128 stands for zero in the data rows.
Here are some points, each followed by its number:
[ 70  91 125 127  81 147 135  86 134 130 114 100 108 140 206 123 112 135
  80 130 188  91 135 113  84 129 131 131 110 166 139  84 172 142 186 140
 154 114 186 121  87 102 112 179 167  91 162 130 148 141 152 131 155 162
 124 129 139 138 150 103 102 179 128 149 156 152 190 167 117 135 113  67
 126 175 103  68 123 168 118 165 137 147 136 149 129 118  58 160 116 149
 125 130 126 158 128 167 141 137 164] 0
[ 81  77 132 137  98 126 109 125 146 120 114 125 133 171 134 103 127 133
 124 178 126 120 100 105 145 120  79 102 108 100 100 153 114 145 123 150
 129 158 104 127 136 119 130 108 115 140 126 135 120  97 136  93 127 154
 126 165 156 112 140 124 115 122 101 115 121 155  98 139 130 133 164 140
 145 139 120 154 110 139 168 109 130 132 122 129 103 158 140 125 138 114
 133 138 100 107 127 139 128 141 129] 1
[146 137 160 150 134 103 153 119 141 162 152 113 174 122 132 124 145 122
 139 186 131 156 121 146 115 123 124 127 159 126 126 142 143 132 124 165
 166 168 114 136 120 100 126 109 126 132 113 119 146 132 106 121 110 117
 141 135 121 152 117 127 155 139 171 123 111 117  85 112 152 119 143 107
 109 136 127 183 105 117 128 107 153 127  80  93  91 151 135 148 145 123
 162 103 125 122 151 146 123  89 132] 2
[153 130 159 129 142 149 131 146 102 107 129  82 130 118 128 118 184  95
 114 110 108 136 112 148 132  99 125 157 113 135 113 143 129  88 128 128
 141 123 155 105 163 134 125 143  88 181 151 143 123  94 152 145 152 130
 137 127 124  87 131 159 131 121 126 126 107 102 137 124 110 124 115 145
 187 109 144 124 154 102 126 162 134 136 111 151 104 162 103 140  75 117
 131 157 147 119  81  86 177 106 132] 3
[126 128 100 131 125 135 103 134  83  91 112 120 126 144 111 177  86  95
 129 108 174 105 125 112  98  92 118 100 152 116 114 125 147 160 106 167
  96 125 141  75 120 145 100 128 111 120 121  78 114 143 158 139 139 105
  89 136 162 140 133 139 140 113  85 109 122 140 119 129 150 107 147 111
 106 117 131 141 155 134  95  97 132 118 111 108 157 109 138 127 111 146
  96  83 108 132 122 144 137 115 126] 4
[ 93 134  86 123 174 161 101 106 101 106 135 117 171 112 130 134 181 123
 129 127  85  98 141 119 160 119 116 105 115 107 139  90 104 138 114 119
 126  93  97 164 110 129 152 116  97 134 128 131 112 101 126  73 145 111
 100 111 150 105 123 123 107 164 114 109 128 109 127 129 121 130 111 160
 123 130  73 158 153 122 140 144 138  78 125 138 116 122 133  93 139 144
 136 172  83 133  95  98 129 119 152] 5
[ 96 158  95 133 172 138 121  84 136 146 139 123 167 139 128 126 103 100
 127 118 133 151  89 151 110  98 176 106 177 133  94  94 107 172  96 173
 100 117 138 125 124 138 147 141 125 119 137  93 106 115 121  55 123 156
 125 126 156 133  87 123 131 123  94 131 115 146 141 171 169 117 146 157
 109 149 138 186 167 169 158 150 137 133 140 109 135 108 137 125 130 105
 115 110 160 126 116 130 111 137  92] 6
[142 153  97  98 173 128 100 105 116  90 123 119 114 151 114 123 122 114
 153 156  56 116 117 145 175 100 130  83 125 143  55 156 121 173 108 142
 122 132 102 171 147 124 108 113  89 168 143 128 112  89 127  80 116 103
 100 111 144 180 132 121 120  88 101 128 103 190 110 122 135 137 136 230
 179 113 137 172 148 122 154 157 153 125 107 149 104 101 176 140 119 113
 132 100 143 122 150 138 130 128 112] 7
[119 140 114 157 153  97 142  95 128 114 127 159 144 150  81 109 116 132
 129 151  87 133 136 173 100 122  94 137 193 152 128 137 125 155  87 144
  83 128  67 119 118 124 130  95 112 153 137 149 122 150  80  99 120  79
 126 144 121 135 124 131 109  90  69 167  97 163 152 114 134 132 152 167
 126 135 140 186  94 135 136 111 138  99 139 111 161 114 101 132 107 120
  85 123 131 140 175 111 107 116 114] 8
[130 169 111 125 123 142 121 113 128 129 118 158 123 118 116 127 111 139
 151 155 105  87 119 163 105  94 117 142 129 130 140  90 150 142  78 149
 103 171 104  91 157 128 108  64 121 184 124 131 150 112 154  92 145 134
 137 143 127 117 106 118 149 100 113 172 156 137 113 125 151  90 154 171
 134 112 127 163 127 130 166 115 128 140 125 141 106 160 126 121 132  91
 126  88 150 127 131 128  89 126 116] 9
[156 120 159  93 111 147 129 163 104 153 146 105 146 113 133 144 189  93
 153 142 111 113 130 132 103 120 104 160 116 136 124 136 169  89 171 101
 146 155 120 151  96 126 114 141 148 149  95 165 144 130 109 151 136 113
 148 130 144  94 119 169 150 120 147 104 159  90 127 109 136 127 156  97
 137 123 150 127 111 150 124 121 165 134 113 111  83 143 130 122 112 128
 130 166 122 112 132  93 141 149 119] 10
[154 124 132 146 122 116 158 143 121 126 130 113 125 138 148  93 162 125
 128 105 130 123 137 114 114 166 118 123 116 133 128 118 157  78 141 115
 160 161 166 118 132 128 111 140 118 142 118 127 115 115  95 154 156 129
 134 133 136 131 103 182 173 126 127 108 142 119 112  85 148 127 149 112
 108 105 108  91 137  99 109 165 154 113 101 118 152 121  80 152 129 125
 134 162 141 107 122 138 142 143 124] 11
[129 117 145  98  58 160 139 100 108 117 128  83 151 166 204 146  52 160
  92  86 216 126  81 134 112 123 124 155  85 167 132 156 158 153 217 152
 150  76 156  59  95 113 162 209 173 106 170  87 136 137 202 149 127 131
 104 115 117 142 152  59 110 140 136 107 122 120 161 189 108 122 129  66
 107 155 101  62 109 169 123 182 165 197 172 141 161 136  54 156 108 121
 128  89 158 141 118 169 198 157 162] 12
[125  82 133 150 142 131 141 146  92 154 114 126 129 125 123 136 118 143
 118 128 140 150  80 112 129 160 137 164 139 118 152 123 132 117 140 140
 115 124 142 120 115 128 152 159 161 141 153 109 135 152 127 160 147 138
 127 121 104 129 133 134 148 133 112 133 143 115 116  99  84 112 120 101
 166 105 152  92 162 107 117 128 122 144 130 137 111 111  79 148 123  90
 137 143 132 128 115  79 153 128 127] 13
[ 98 136 136  99 140 116 149 109 130 110 169 145 142 115 118  95 126 109
 117 138  76 131 120 116 165 165 119  72 126 128 181 144 106 126  99 126
  99 112 143 162 108  93 123 127 141  78 126 123 148 109 130  94 105 138
 143  84 142 143 154  93 112 191 111  97 139 127 120 162 136 150 106 126
 100 120 112 147 151 135 139 111 153 129 114 129 123 161 136 118 119 150
 109 147 104 142 161 163  74 109 145] 14
[155 119 146 109 146  94 155 131 143 122 162 151 139 107 110 117 157 137
 176 120  99 150 182 141 122 123  86 110  94 119 141 111 102 100 125 103
 124 131 182 167 145 147 138 135 125 151  98 158 170 141 107 116 129 112
 131 128 107  99 144 107 163 160 121 126 154 107  87 114 120 136 138 121
 133 104 150 106 139 106 124  97 137  94 108 161 131 130 133 146 145 144
 159 146 107 132 109 112 147 134 160] 15
[148 137 137 155 176 120 120 146 157 159 133 134 111 134  80 132 154 151
 176 101 128 134 129 134 164 153 108 138 117 115 114 181 103 122  98 141
 127 162 133 157 162 186  90  95 131 110 136 132 126 147 171 163 129 133
 125 129 124 133 105 155 129 133  89 154 101 110 106 148 142 143 139 118
 134 107 153 169 156 143 136 133 106 113 104  95 149 131 150 118  93 120
 150 132 103 141 110 104 152 150 106] 16
[117 107 133 105 130 113 110 144 111 143 147 165 108  99 144  87 142 126
 103  97 142 146  80 138  93 130 129 141 132  97 151 126 149 112 110 141
 119 116 119 148 135 135 140 134  91 164  96 110 126 138 131 125 158 139
 113 143 172 133 137 167 153 100 133 102 140 131 117 115 142 166 127  99
  99  96 151 117 150 115 139 113 127 139 133 139 120 123 131 140 100 137
 151 146 110 129  97  91 104 132 137] 17
[157 137 128 131 112 152 136 142 134 151 117 108 120 132 176 123 130 149
  98 112 112 134 178 129 153  91 122 117 156 154 140 123 134 146 152 126
 153 165 136 125 109 124 110 159 126 125 137 103 143 135 146 105 135 145
 117 111 111 133 157 166 121 111 142 124 144 152 159 130 141 125 125  78
 140 126 127 126 128 126 159 141 119 100 110 155 138 110  71 152 155 128
 133 149  94 126 121 145 119 141 148] 18
[ 92 112 127 121 163 168 126 115 124 135 112  94 109 153 113 112 124 133
 147 164  80 130 120  94 168 121 136 122 146 146 158 146  87 115  63 168
  82 136 101 120 114 132 131 149  92 160 128 138  76 125  85  72 115 110
 111 155 113  85 109 131 125 127 121 146 118 140 128 134 152 117 147 156
 113 118 125 164 102 121 151 141 168 109 152 118 122 139 140 121 142 119
 111 121 153 151 167 121 105  96 147] 19
[144 115 119 129 111 119 114  94 151 144 147 149 166 158 137 125 119 136
 102  98 197 107 117 173 106 147 154 139 163 138 120 128 159 112 136 186
 142 126 157  77 133 133 134 151 139 100 155  92 124 130 127 119 117 152
 154 170 116 134 113 145 137 112 124 121 137 157 173 153 136 137 147 112
  93 150 140 138 134 122 139 108 131 136 120 118 149 107  95 135 104 132
 132 103 125 153 174 170 181  95 183] 20
[106 140  83 131 104 119 120  62 181 122 106 144 146 150  97 162  56 100
 116 163 145 124 124 140 119  83 169 137 167 141 130 131  87 141 130 142
 109 127 138 117 124 174 113  89 135  74 164 117 116 152 110 146  92 155
 104 125 122 159 124  83 113 127 106  99 101 163 127 125 161 135 110 172
 104 166 114 150  90 142 150 145 111 159 141 143 147  76 123 136  86  84
  81  55 127 139 156 159  82 116 111] 21
[115 118 123 175  47 165 132  29 112 212 158 147 103 164 179 159 120 194
  65 132 182  97 105 156  94  94 148 119 221 145 115 102 171 153 119 213
  76 197 123  62  69 104 171 154 171 109 175 139 191 110  47 112 146 104
 156 138 147 173 187 127 180 139 197 123 199 188 182  97 127  98 120  70
  54 154 138 164  72 159 154  83 134 230 114 107 124 189  82 121 208  87
  69 115 144 145 192 206  87 109 121] 22
[180 139 165 158 125 111 130 111 133 158 145 138  92 144 103 142 115 143
 121 131 131 107 128 146 113 108 133 154 152 113 141 146 129 166 164 152
 131 172 108 140 118 140  77 122 155 126 115 158  86 127 111 140 128  97
 131 124 115 119 110 155 168  89 131 140 153 163 129 114 145  89 125 116
 152 142 166 132 113 117 119 126  87 128 101 107 143 109 119 126  94 103
 138 116 145 124 118 121 117 131  99] 23
[145 156  97 157 154 126  96  95 147 126 132 139 126 124 113 150 167 141
  98 164  85 125 123 134 145 134 141 119 114  85 122 150 134 156  47 198
  81 160 144 129 151 118 124  78  72 132 140 131 118 122  98 103  98  89
 142 136 130 123 106 116 146 110  94 173 130 147 126 106 142  72 132 183
 111 112 108 177 120 126 132 105 152 126 123 153 136 101 151 105 133  94
 136 143 129 128 181 143  85 124  77] 24
[142  99 141 108 124 100 159 166 108 119 113 156 143 152 153 175 153 117
 166  89 152 145 144  84 144 145 141 176 116 138 122 125 150  72 194 126
 131  96 138 116 152 168 120 168 158 128 113 167 163 179 141 153 113 134
 132 127  94 131 118 129  69 165 110 136 113  87 106 136 121 120 104 150
 152 144 121  90  96 145  82 104 141 136 148 127 152  76 163 147 108 149
 142 138 144 149  49 151 132 109 110] 25
[138 107 137 123 141 113 120 116 154 127 153 148 132 158 130 138 114 141
 132 134 124  95 127 128  94  93 148 125 153 112 152 103 146 137 110 156
 126 128 102  94 143 133 115 111  99 135 140 129 143  96 140 122 148 152
  96 115 160 104 127 126 118 150 115 138 144 153 150 109 132  86 105 118
 124 125 109 136 127 145 153 132 121 121 134 142 100  95 139 111 140 116
 124 128  91 124 112 135  88 151 107] 26
Which five points above are nearest to each new point, looking only along the 5 directions in which the numbered points spread most? Their numbers follow each, smallest number first.
[127 137 134 143 152 116 129  95 131 122 137 123 101  86 101 159 158 150
 148 132 101 122  91 155 142 120 131 133 180 116 116 142 150 151  99 159
 112 125  83 156 129 103 149 125  93 155 133 113 110 172 116 124 111  84
 150 131 165 126 118 160 140  74 126  92 108 143 105 121 167  93 195 158
 106 113 180 158 119 132 117 153 100 148 158 104 116 101 162 118 169  97
 120  96 155 124 195 130 107  99  83] --> 8 9 19 24 26
[ 90  94 135 111 128 156 130 145 113  99 127 124 106 117 161 153 112 134
  86 151 131 102 115 129 133 141  82 123 128 129 112 134 182 135 124 165
 117 183 148 110 103 126 140 145 107 162 140 118 162 112 127  71 104 101
 170 112 123 127 108 136 167 106 137 106 135 136 149 143 141 116 137 121
 104 131 128 114 131 122 145 129 119 165 134 157  97 123 103 101 162 116
  98 158 109 124 119 161 123 131 135] --> 1 2 17 18 26
[123 113 126  90  97 124 132 168 101  99 135 106 121 159 173 130 105  87
 123  98 135 109 132 121 138 151 139 135  96 118 116 119 122 132 162  69
 176 136 147 162 108 107 145 171 147  81 127 132 139 147 168 189 135 143
 146 157 142 155 123 135 109 149 164 129 118  83 129 158  97 144  99  64
 161 140 106  52 154 132 111 139 155 153 119 116 150 123  87 133 111 165
 115 119 139 135  65 158 154 145 148] --> 0 11 13 18 25
[155  92 151 140  74 136 119 161 131 133 165 118 139 122 115 132 150 135
 172 134 111 140 129 138 118 128  72 177 129 172 116 119 134  92 121  83
 147 156 166 106 114 119  94 135 156 142 110 132 127 120 144 154 138 128
 164 127 122 143 117 155 151 124 126 102 149 107 118  92 109 156 113 111
 183 144 143 117 159 130 105 119 152 123  96 159 146 146 114 122 154 164
 106 138 143 113 124 117 162 144 139] --> 10 11 13 17 18
[134 167 115 154 148 103  76  88 119 164 113 158 146 148 135 149  91 115
 129 123 123 103 122 166 142 118 198  86 144 102 136 105 102 164 132 127
 152 109 121 132 125 185 122 101 172  65 143 119 146 104 137 119 103 125
  67 150 149 151 111 113 105 126  95 103 136 129 124 129 151 121 135 148
 130 126 131 155 110 157 132  87 103 136 130 149 106  95 103 114  98 123
 126  97 129 122 132 130  88 112 132] --> 4 6 8 21 26
[119 177 124 142 193 121 120 115 109 110 108 141 150 106  78 126 129 124
 152 157  60 113 126 151 151 112 152 114 178 113 135 151  88 162  91 167
  92 135  54 145 157 131 118  84 105 191 137 114  69 111 116 114  71 129
  85 124 165 125  96 135 139  83 136 149  95 166 118 126 165 121 175 188
  90 128 137 200 124 156 137 152 116 114 116 147 105 139 132  83 141  67
 106 103 121 100 183 104 110 111 102] --> 7 8 9 19 24
[115 118 144  89  75 131  83 116 142 104 159 149 140 115 122 173 169 122
 119 138 109 149 146 116 127 151 148 138  71 141 129  86 127 106 161  78
 131 108 127 116 120  83 104 124 154  79 118 154 119 107 147 171 118 108
 133  88 137 107 174 106 113 175 137 101 121 109 114 115  95 167  96 157
 171 167 138 110 145  87 101 118 113 139 168  99 132 152 128 117 101 170
 157 128  99 145 117 126 109 153 173] --> 13 15 17 18 25
[139 139 102 116  98 116 116 103 132 171 139 137 133 137 108 100 141 174
 139 157 112  97 147 182 116 120 141  95 179 113  93 124  91 149  80 126
 103 163 132 123 138 136 107  98  76 130 108 122  92 133 154 133 130  95
  89 122 117 157 132 114 166  89 140 132 146 179 111 124 129 102 201 165
  82 127 131 173 119 118 132 153 133 125 135 114 109  92 128 125 136  81
 135 115 146 118 168 120 120 124 107] --> 8 9 19 24 26
[138 154 131  98 154 125 171 176 139 102 132 115 125 109 135 103 117 114
 126 165 132 160 132 146 151 135 107 112 118 136 104 119 127 110 138 131
 116  79 147 113 124 121 154 123 133 146 160 129 124 134 132 116 120 150
 122 110 134 156 128 130 154 151 145 102 114 109  87 130 140 133 121 158
 144  80 166 117 125 112 135 139 121 113 100 130 113 150 100 146  67 169
 143 134 141 141 113 127 103 146 163] --> 1 13 17 18 26
[151 116 144  96  95 159 163 168  94 149 125 106 138 130 178 115 107 104
 118 114 144 126 160 116 129 133 105 121  94 158 118 142 150  80 203 122
 140  97 105  76 138 142 157 203 154 127 150 118 133 159 143 123 130 132
 122 154 127 129 116 185 110 147 138 126 152 112 163 148 118 115  83 108
 153 129 138  62 117 125 117 151 104 112 140 115 140 138  97 127  93 136
 132 106 139 107 113 109 181 135 153] --> 3 11 13 17 18
[153  90 149 130 107 102 152 117 120 146 130 134 113 157 175 147 145 155
 140 121 144 140 160 141  87 156 135 157 137 131 146 151 132 101 159 135
 143 114 116 149 119 182 120 131 127 113  98 122 128 144 134 181 112 140
 150 164 126 139 100 145 152 128 136 156 147 163 129 113  94  88 115 135
 124 112 131 121 113 106 143 136 122 127  78 126 148 148 118 125 144 129
  90 111 115 150 129 147 123 116  98] --> 2 11 13 17 23
[ 99 117 108 151 128 139 118  98 115 141 147 154 107 123 122 106 114 110
 115 137 113 131 109 118  98 154  96 113 182 154 127 157 123 154 105 155
 101 137 114 152 138 133 127 131 148 101 157 145 122 127 118 128 104 106
 146 110 133 154 132 123 131  84 119 131 114 137 189 125 102 119 108 136
  95 128 126 123 132 114 144 138 125 120 144 125 143  90 121 137 153  97
  61 118  93 113 121 151  96 133 146] --> 1 2 4 6 26
[ 81 140 134 171 131 138 127 101 133 174 119 141 132 126 127 159 105 131
 124 163 147 169 150 110 156 131 151 133 152 129 116 138  94 157 146 106
 130 135 139 120  91 125 164 112 130  80 138 121 141 156 103 162 119 106
 131 132 138 137 138 101 106 166 101  92  94 145 130 134 114 134 110 148
 126 134 138 144  98 158 131 135  98 107 148 133 127 160 141 111 118 144
 118 137 128 122 116 134  87 114 119] --> 1 2 4 20 26
[121 119 139 166 118 134 104 104  80 140 103 107 133 180 133 148 129 120
 115 139 157 112 105 129 126 116 129 120 171 146 147 125 137 147 115 179
 111 129 121 128  79 107 161 128 119  80 113 139 132  99  66 113  74 149
 115 150 120 140 116 114 121  94 182 162 125 167 114 116 136 122 149  78
  96 141  93 151  99 142 174  90 116 178 159 147 125 129 114 135 167 105
  64 111 133 140 153 136  93 109 121] --> 1 2 18 20 26
[107 129 138 123 168 128 117  99 127 122 103 144 135 121  85 117 138 131
 147 116 105 124 133 103 184 125 123 112 129 139 133 134 127 114 119 117
 121  99 128 139 138 128 105 111 118 108 145 136 111  90 180 139 108  94
 147 109 123 159 117 123 117 128 129 121 121 127 102 108 137 120 143 126
 140 143 150 134 119 110 156 147 140  81 126 147  98 156 147  87 139 121
 128 155 130 160 128 129  94 160 114] --> 1 5 17 19 26
[ 95  95 122 119 126 108 111 191 150 102  82 136 151 102 166 122 114 149
 140 111 131 132 173  94 173 152 135 119 122 137 143 106 133 142 120 101
 147  64 109 124 129 136 115 127 122 119 134 147 152 143 141 151 106 104
 153 132 123 167 159 135 114 149 123  98 125 159  89 134 126 115  90 118
 129 111 132 162 119 111  94 114 153 122 152 150 161  89  93  87 121 164
 124 111 113 147 143 113 129 134 103] --> 1 13 17 18 26
[102  97  92 138 114 137 136 100 116 112 106 147 144 132 111 105 104 100
  92 143 132 144 117 139 107 154 141 130 104 151 129 109 138 161 113 133
 130 122 164 124  93 106 118 133 121 154 139 129 139 143 133 117 102  81
 136 148 123 132 155 131 118 118 109 143 113 120  91 149 113 114 136 160
 107 143 134 143 103 129  97 113 156 132 120 105 141  97 115 137  84  86
 124 169 129 119 154 112 147 133 123] --> 1 4 17 18 26
[160 112 128 125 114 135 143 154 122 135  94 119 104 144 125 134 135 144
 130 145 118 173  92 144  98 124 112 117 124 140 125 127 116 141 150 164
 135 128 111 106 129  95  94 123 173 119 149  80  93 102 119 151 119 115
 129 128 142 138 123 133 110 122 118 120  99 116 127 145 130 138 124 103
 124 138 132 136  93 128  92 147 130 121 117 111 174 124 145 126  75 104
 130 113 122 107 133 122 186 112  96] --> 4 13 17 18 26
[105 103 142 131 127 128 143 110 106 143 139 109 111 121 152 106 134 127
  90 142 127 102 135 125 118 116 112 154 103 118  98 148 154 143 114 102
 146 148 139 134 131 116 145 114 130 148 137 118 159 113 140 122 136 110
 113 153 118 121 156 124 147 125 114 136 146 141 138 110 133 102 126  96
 121 119 105  92 135 112 106 110  89 174 133 150 135 146 102 152 172 112
 117 165 168 132 132 147 156 162 148] --> 11 13 17 18 26
[ 97 128 110 113 131 103 135 139 143 153 154  96 135 123 137 147 125 121
 119  91 141 114 134 112 114 137 119  97 106  90 153 117 111 124 145 126
 156  75 121 117 138 116 158 115 140 123 101 125 130 120 105  94 124 134
 135 111 125 144 131  98 104 111 101 137 113  96 111 126 133 151 100 119
 121 132  99 149 149 124 118 110 112 109 173 105 115 122 139 121 135  96
 138 127 134 123 142 132 128 132 126] --> 1 4 17 18 26
[136 154 121 153 145  99  83 104 142 127 135  98 174 160 107 153 139 158
 123 146 145  57  98 165 116 118 139 120 152 126 130 161 124 158  93 197
 124 156 110 120 151 166 108  85 110 131 126  98 119 109 115  86 114 135
 121 131 111 158  96 149 108 102 132 152 142 189 150 150 160 119 174 156
 146 106 113 183 119 120 170 181 128 148 152 135 137 112 124 131 138 126
 150 126 129 115 151 161 114 124  88] --> 4 6 8 9 26
[ 67 131 111 134 148 120 106  84 140 149 128 113 161 127  94 116 140 113
 126 145 128 127  95 120 119 144 168 121 146 121 106 114  64 155  76 141
 119 128 104 139 102 129 151  75 150 119 135 139  92  85 109 115 128 150
 127  94 114 141  93 134 127 162 115 107  91 139 111 126 141 115 156 180
 115 126 130 154 108 147 157 136 160 109 130 145 160  97 158 110 140 118
 116 136 135 140 164 117  93 125 127] --> 1 6 8 19 26
[125 128  98 141 153 157 132 103 113 116 140 139 148 130  94 122 155  98
 125 141 100 108 115 141 156 132 126 127 111 128 127 133 145 193  87 161
 122 112  87 140 112 113 146  98 115 151 121 171 133 158 103 125 158 102
 123 104 123 112 133 133 110 103 124 177 144 130 137 110 137 110 163 160
 116 143 130 180 103 106 145 134 124  99 127 130 108 124 161  96 149 105
 117 125 143 139 157 118  98 116 131] --> 1 9 19 24 26
[101 127 122 106 108 117  84 101 122 111 108 105 151 130 157 115  68 101
 118 123 161 134 110 151 104  78 136 109 121 156 127 155 124 139 135 161
 128 113 111  71 140 121 116 147 150 142 180  85 135 121 155 111 136 164
  95 134 116 131 140 115 157  62  93 146  87 139 158 156 168 157 146 150
 155 155 137 154 118 161 154 226 158 156 154 148 108  90  77 143  83 105
 163 103 143 109 151  90 191  90 134] --> 1 4 6 20 26
[138  91 161  80 156 113 125 211 115  77 148 139 150  95  92 154 176 121
 163 129 120 149 155 123 113 151 123 169 162 134 170 141 124 113 149  34
 153 122 129 154 122 117 136 164 141 168 127 151 134 135 115 133 152 181
 111 131 128 110  97 143 145 151 128 113 110  88 105  96 109 154 112 115
 131 119 169  83 111 154 115 122 134 123 125 102 124 150 136 143 156 126
 128 136 126 150  87 125 164 182 135] --> 10 11 13 15 17
[127 130 139 119  72 166 100 112  98 155 108 179 105 184 177 127  70 162
  83 127 188 109 128 124  96 112 123 142 177 143 170 157 164 153 123 187
 134 147 111  59  74 102 138 150 161 116 132  78 138 166  91 127 167 103
 169 147 168 150 170 144 135 147 204 132 117 159 163 133 126 109 133  65
  84 155 146 132  93 151 133 114 103 209 111 100  97 174  59 150 183 105
  95 121 106 109 149 152 102 140 119] --> 0 18 20 22 26
[141 151  86 108 165  84  91  84 123 159 133 142 153 138 102 116 144 142
 135 187 117 118 114 165 122 145 170  88 153 129 121 143 101 112  41 188
 119 129  87  94 134 163 125  83 125 129 126  93  49 121 125 115 123  97
 116 178 104 176 124 112 140 108  71 139 122 174 127 130 162  95 194 172
 116 125 129 228  95 120 151 127 105 111 129  93 119  65 144 114  99  75
 119 127 155 150 153 140 116  94 103] --> 6 8 9 19 24
[140 154 116 117 152 122  99 116 120 148 122 115 148  91 117 116 121 118
 129  95 125 138 122 166 152 149 133 123  98 125 101 140 102 168  90 115
 103 112 114 130 139 167 116 101  97 141 117 151 129 112 116  91  91 157
 121 174 122 140 134 134 105  98 111 160 114 127 130 136 122 127 141 139
 130 122 149 145 112 129 130 134 166  93  81 129 132 145 158 105 125 112
 149 144 115 115 133 111 154 107 137] --> 1 9 17 19 26
[141 154 118 103 134  76  94 137 127 160 131 156 147 109 130 143 129 112
 116 125  68  96 125 122 116  70 112 101 147 126  98 166 142 130  54 155
 124 134 129 135 139  96 134  80  85 133 146 154 120 107 119  92 122 146
 128 116 137 125 122 144 151 130 143 128 137 124  90 149 142  89 186 166
  98 142 151 154 144 133 148 137 132 147 124 107  89 144 177 139 150 113
 140 153 116 125 160 106 105 122 105] --> 1 9 19 24 26
[115 124 103 118 161 153 136 142 120 115 148 125 152 114 152 153  94 136
 120 122  86 108 138 142 131 127 130 143  91 122 128 116 134 156 135 185
 114 148  75 139 127 128 163 110  89 150 103  89 128 147 123 105 140 134
 103 104 162  89 151 116 186 117 152 136 144 148 105 143 125 129 161 157
 124  87 170 158 145 153 136 171 148 124 122 159 112 126 123 116 145 109
 121 121 108 133 185 120 118 143 132] --> 1 9 17 19 26
[ 93 133 110 125  87 163 110  79 123 198 167 200 135 215 163 146  96 180
  80 180 175 118 133 145 144 127 146 111 163 140 157  76 150 184 110 168
  72 140 142 110  74  96 171 118 161 108 129 106 120 109 117 130 105 112
 130 140 137 167 145 102 142  97 111 128 173 183 181 114 183 124 163 124
  50 163 137 193  99 129 181 125 140 177 153 102 118 163 121 170 154  85
 101 155 101 147 166 197  94  94 115] --> 2 6 20 22 26
[141 112 150 118  95 132 126 173 130 153  66 147 126 149 111 138 144 119
 147 130 150 120 123 142  85 133 128 129 125 116 139 137 138 186 170 146
 116 139 115 117 119 129 109 137 139 124 135 110 158 123  99 183 153 134
 110 140 127 142 111 164 164 108 127 125 127 131 144 179 119  93 137  97
  90 124 145 147  98 145  96 144 140 158 130 126 144  93  98 134 111 120
 127 117 141 148 165 168 112 111  94] --> 4 13 20 23 26
[132 106 111 135  97 125 125 107 116 121 118 151 152 143  87 122 116 113
  84 174 123 119  98 130 165 118 156 103 137 107 106 133 100 142 112 135
 110 142 132 144 137 144 116 134 106 128 132 121  82 137 150 112 120 120
 118 159 164 137 148 121 158 170  89 133 121 134 139 163 153 118 148 119
 139 148 111 150 113 148  90 141 126 110 130 161 133  73 103 127 131  95
 135 105 103 147 131 105 117  95 124] --> 1 4 6 19 26
[167 181 144 172 101  77 134  93 130 150 145 176 135 109  98 127 132 133
 182 134 132 115 105 117  85 155 126 128 159 115 119 120 139 121  90 148
  95 155 113 133 123 133 137 156  87 150 125 126 107 131 103  90  95 126
 143 132 124 132 123 126 161  72 132 117 190 152  83 139 174 123 142 132
 133 117 163 121 126 130 119  83 144 119 117 133 121  97 156 129 156 104
 142 135 126 128 151 129  93 113 125] --> 2 8 9 23 26
[162 126 103 131 120 107 138 132 133 130 122 156 123 115 105  99 156 135
 126 119 132  99 131 101 101 120 118  94 159 140 121 123 147 117 119 142
 145 142 147 117 106 113 117 120 136 134  97 134 110 120 112 129 139 123
 164 132  93 130 119 112 142 121 115 142 167 134 114 144 145 127 103 134
 149 132  91 122 155 120 130 119 114 115 144 149 129 137  98 111 124 129
 169 140 115 105 154  93 120 126 131] --> 1 2 17 18 26
[153 110 120 112 100 144 168 162 131 105 101  97 163 124 180 142 129 100
 121  56 145 132 122  83  93 142 113  98  76 107 138 139 136 100 216 106
 165  84 140 149 144 129 148 200 136 103 144 147 157 136 150 136 182 130
 139 126 129 123 162 156 129 121 137  88  95 128 162 131 122 130 103 130
 156 100 127  58 138  98  98 153 126 110 134 147 125 165 107 115  95 179
 126 129 165 150  88 102 134 147 143] --> 3 11 13 17 18
[143 120 143 154 188  76 153 217 152  93  97 121 115 111  69 128 149  89
 182  54 115 173 189  88  86 160 136 154  65 127 133 153  76  83 181  67
 173 139 151 143 180 160  99 163 137 141 108 156 110 113 157 168 134 151
 100  90 138 103  69 132 120 147 139 111 104  93 123  92  98 135 143 120
 146 103 145  90 156  90  70  87 134  77 129 135 169 105 163 121  85 159
 194 105 147 121  69  69 167 127 161] --> 3 11 15 16 25
[120 166 112 158 102 102 105  71 119 121 130 164 124 133 102 114 122 147
 121 128  92 129 107 128 150 135 130 112 119 121 111 148 109 179 121 112
 106 149 108 155 139 119 124  87 133 125 106 118 106 106 117 135 112 108
 105 158 141 128 140 124 143 151 123 117  96 142 119 112 111  98 155 161
 110 123 132 175 142 112 144 122 131 104 131 110 108 161 140 113 140 107
 127 150  90 115 140 108  93 153 141] --> 1 9 19 24 26
[104 148 139 146 144 135 146 107 146 113 137 106 133 124 151 126 138 140
 134  96 122 128 130 108 110 145 107 118 148 136 137  99  98  99 171 111
 138 101 135 124 143 140 133 151 157 125 181 157 109 138 136 125 112 169
 129 142 144 131 111 119 163 155 139  93 112  96 128  95 138 132 129  99
 113 139 127 102 117 162 116 154  93 107 134 135 118 162 106 141 129 141
 135 130 130 135 104 161 111 167 118] --> 11 13 17 18 26
